[[116 156 120 129]
 [147 142 144 127]
 [133 109 124 132]
 [126 107 126 128]]
:
[[147 142 144]
 [133 109 124]]

[[130 123 153 112 142]
 [105 142 122 138 121]
 [107 142 121 138 115]
 [104 134 133 135 146]
 [120 123 151 123 147]]
:
[[105 142 122]
 [107 142 121]]

[[118 125 129 130]
 [118 119 110 131]
 [122 136 128 125]
 [139 140 138 122]
 [117 128 121 102]]
:
[[118 119 110]
 [122 136 128]]

[[127 135 121 128]
 [127 123  99 134]
 [132 113 134 121]
 [122 128 123 118]
 [120 140 138 120]]
:
[[127 123  99]
 [132 113 134]]

[[150 135 138]
 [136 130 136]
 [139 133 137]
 [140 132 132]
 [140 133 131]]
:
[[136 130 136]
 [139 133 137]]

[[137 125 132 121]
 [103 138 119 120]
 [135 147 132 138]
 [132 132 134 147]
 [158 120 114 140]]
:
[[103 138 119]
 [135 147 132]]

[[121 131 147]
 [127 128 130]
 [128 125 122]
 [118 129 149]
 [120 132 143]]
:
[[127 128 130]
 [128 125 122]]

[[113 132 114 132 140]
 [107 108 102 139 136]
 [126 149 149 136 148]]
:
[[107 108 102]
 [126 149 149]]

[[151 133 126 125 121]
 [141 134 112 117 121]
 [130 127 132 111 126]]
:
[[141 134 112]
 [130 127 132]]
---
[[126 149 128 130 121 110]
 [123 144 124 122 118 116]
 [110 147 117 131 124 127]
 [110 147 117 130 130 131]
 [128 141 128 150 106 107]
 [128 138 126 118 109 112]
 [110 141 116 124 120 129]]
:
[[121 110 126 149 128 130]
 [118 116 123 144 124 122]
 [124 127 110 147 117 131]
 [130 131 110 147 117 130]
 [106 107 128 141 128 150]
 [109 112 128 138 126 118]
 [120 129 110 141 116 124]]

[[125 125 124 137 129 156 123 127]
 [137 126 123 111 127 123 128 125]
 [129 124 139 128 126 146 120 127]
 [133 124 127 147 130 135 137 128]
 [125 125 125 112 129 127 126 127]
 [125 143 128 119 129 123 137 129]
 [127 127 121 149 125 128 124 130]
 [130 130 119 107 128 123 134 125]
 [127 129 128 127 130 137 124 128]
 [128 128 127 147 126 140 140 128]]
:
[[123 127 125 125 124 137 129 156]
 [128 125 137 126 123 111 127 123]
 [120 127 129 124 139 128 126 146]
 [137 128 133 124 127 147 130 135]
 [126 127 125 125 125 112 129 127]
 [137 129 125 143 128 119 129 123]
 [124 130 127 127 121 149 125 128]
 [134 125 130 130 119 107 128 123]
 [124 128 127 129 128 127 130 137]
 [140 128 128 128 127 147 126 140]]

[[138 112 120 123 129 135 135 116 120 129 119 112 142 127 128 128]
 [127 128 122 120 139 150 121 127 120 128 124 136 120 128 130 130]
 [128 141 129 131 124 129 126 137 126 128 123 136 119 127 116 126]
 [136 134 132 123 131 128 130 125 124 127 120 131 132 128 122 129]
 [128 129 130 129 115 125 134 123 135 128 126 121 135 130 132 130]
 [136 135 131 122 125 137 112 134 134 127 121 151 118 128 122 127]]
:
[[128 128 138 112 120 123 129 135 135 116 120 129 119 112 142 127]
 [130 130 127 128 122 120 139 150 121 127 120 128 124 136 120 128]
 [116 126 128 141 129 131 124 129 126 137 126 128 123 136 119 127]
 [122 129 136 134 132 123 131 128 130 125 124 127 120 131 132 128]
 [132 130 128 129 130 129 115 125 134 123 135 128 126 121 135 130]
 [122 127 136 135 131 122 125 137 112 134 134 127 121 151 118 128]]

[[122 123 151 124 137 101 142 132]
 [127 121 116 127 111 140  99 135]
 [125 127 120 126 123 143 106 139]
 [126 131 119 127 129 156 116 130]
 [114 126 141 125 154 132 153 136]
 [118 121 119 126 132 150 123 138]
 [125 128 152 124 141 106 145 127]
 [119 129 153 124 153 112 155 133]
 [119 130 152 124 154 114 154 134]
 [127 123 117 127 114 142 100 136]]
:
[[142 132 122 123 151 124 137 101]
 [ 99 135 127 121 116 127 111 140]
 [106 139 125 127 120 126 123 143]
 [116 130 126 131 119 127 129 156]
 [153 136 114 126 141 125 154 132]
 [123 138 118 121 119 126 132 150]
 [145 127 125 128 152 124 141 106]
 [155 133 119 129 153 124 153 112]
 [154 134 119 130 152 124 154 114]
 [100 136 127 123 117 127 114 142]]

[[113 140 128 134 101 147 150 126 143 120]
 [117 142 128 138 116 140 150 126 140 121]
 [135 145 132 130 117 135 128 156 142 130]
 [127 152 130 130 119 136 132 150 142 129]
 [130 153 129 131 118 137 133 156 146 128]]
:
[[143 120 113 140 128 134 101 147 150 126]
 [140 121 117 142 128 138 116 140 150 126]
 [142 130 135 145 132 130 117 135 128 156]
 [142 129 127 152 130 130 119 136 132 150]
 [146 128 130 153 129 131 118 137 133 156]]

[[138 105 124 121 116 121 115 131 113 109 112 114 109]
 [136 146 138 120 140 137 124 105 127 143 137 145 144]]
:
[[114 109 138 105 124 121 116 121 115 131 113 109 112]
 [145 144 136 146 138 120 140 137 124 105 127 143 137]]
---
[[110 114]
 [133 102]
 [125 115]
 [140 108]
 [141 105]
 [124 140]]
:
[[133 102]
 [141 105]
 [140 108]
 [110 114]
 [125 115]
 [124 140]]

[[137 130 126 111 141 152 136]
 [125 123 135 151 116 107 121]
 [123 125 133 149 116 106 121]
 [133 120 140 155 119 117 123]
 [145 117 145 149 129 136 129]
 [141 126 132 118 141 154 136]]
:
[[145 117 145 149 129 136 129]
 [133 120 140 155 119 117 123]
 [125 123 135 151 116 107 121]
 [123 125 133 149 116 106 121]
 [141 126 132 118 141 154 136]
 [137 130 126 111 141 152 136]]

[[132 140 125 109 118 127 123]
 [102 127 149 151 129 125 123]
 [135 149 118 106 113 108 140]
 [139 106 121 117 130 123 148]
 [130 144 125 138 124 116 134]]
:
[[139 106 121 117 130 123 148]
 [102 127 149 151 129 125 123]
 [132 140 125 109 118 127 123]
 [130 144 125 138 124 116 134]
 [135 149 118 106 113 108 140]]

[[110 139 113 130  99 115]
 [102 102 149 131 144 112]
 [140 142 129 128 109 115]]
:
[[102 102 149 131 144 112]
 [110 139 113 130  99 115]
 [140 142 129 128 109 115]]

[[133 139 147 154 129 132]
 [148 107 131 148 138 136]
 [132 128 115 131 132 137]
 [153 102 129 143 150 121]
 [139 134 113 126 123 121]
 [136 120 112 130 129 130]
 [132 119 120 140 140 112]
 [146 122 111 109 140 130]]
:
[[153 102 129 143 150 121]
 [148 107 131 148 138 136]
 [132 119 120 140 140 112]
 [136 120 112 130 129 130]
 [146 122 111 109 140 130]
 [132 128 115 131 132 137]
 [139 134 113 126 123 121]
 [133 139 147 154 129 132]]

[[129 128 134 139 141 114 120 116 140]
 [126 127 131 140 131 127 136 127 140]
 [127 139 135 147 124 114 128 109 134]
 [132 147 134 152 114 120 136 125 135]]
:
[[126 127 131 140 131 127 136 127 140]
 [129 128 134 139 141 114 120 116 140]
 [127 139 135 147 124 114 128 109 134]
 [132 147 134 152 114 120 136 125 135]]

[[139 112 109 137 104 111 139 110 113 140]
 [144 111 108 139 105 111 142 108 120 143]]
:
[[144 111 108 139 105 111 142 108 120 143]
 [139 112 109 137 104 111 139 110 113 140]]

[[119 127 149 128 134]
 [115 130 146 132 111]
 [141 122 122 112 129]
 [119 138 139 134 109]
 [118 120 108 124 135]
 [116 104 127 130 106]
 [122 110 104 117 129]]
:
[[116 104 127 130 106]
 [122 110 104 117 129]
 [118 120 108 124 135]
 [141 122 122 112 129]
 [119 127 149 128 134]
 [115 130 146 132 111]
 [119 138 139 134 109]]

[[105 125 114 107 122]
 [135 126 111 127 139]
 [120 110 113 131 106]
 [150 136 150 143 119]
 [123 140 134 140 112]
 [106 142 140 100 141]]
:
[[120 110 113 131 106]
 [105 125 114 107 122]
 [135 126 111 127 139]
 [150 136 150 143 119]
 [123 140 134 140 112]
 [106 142 140 100 141]]
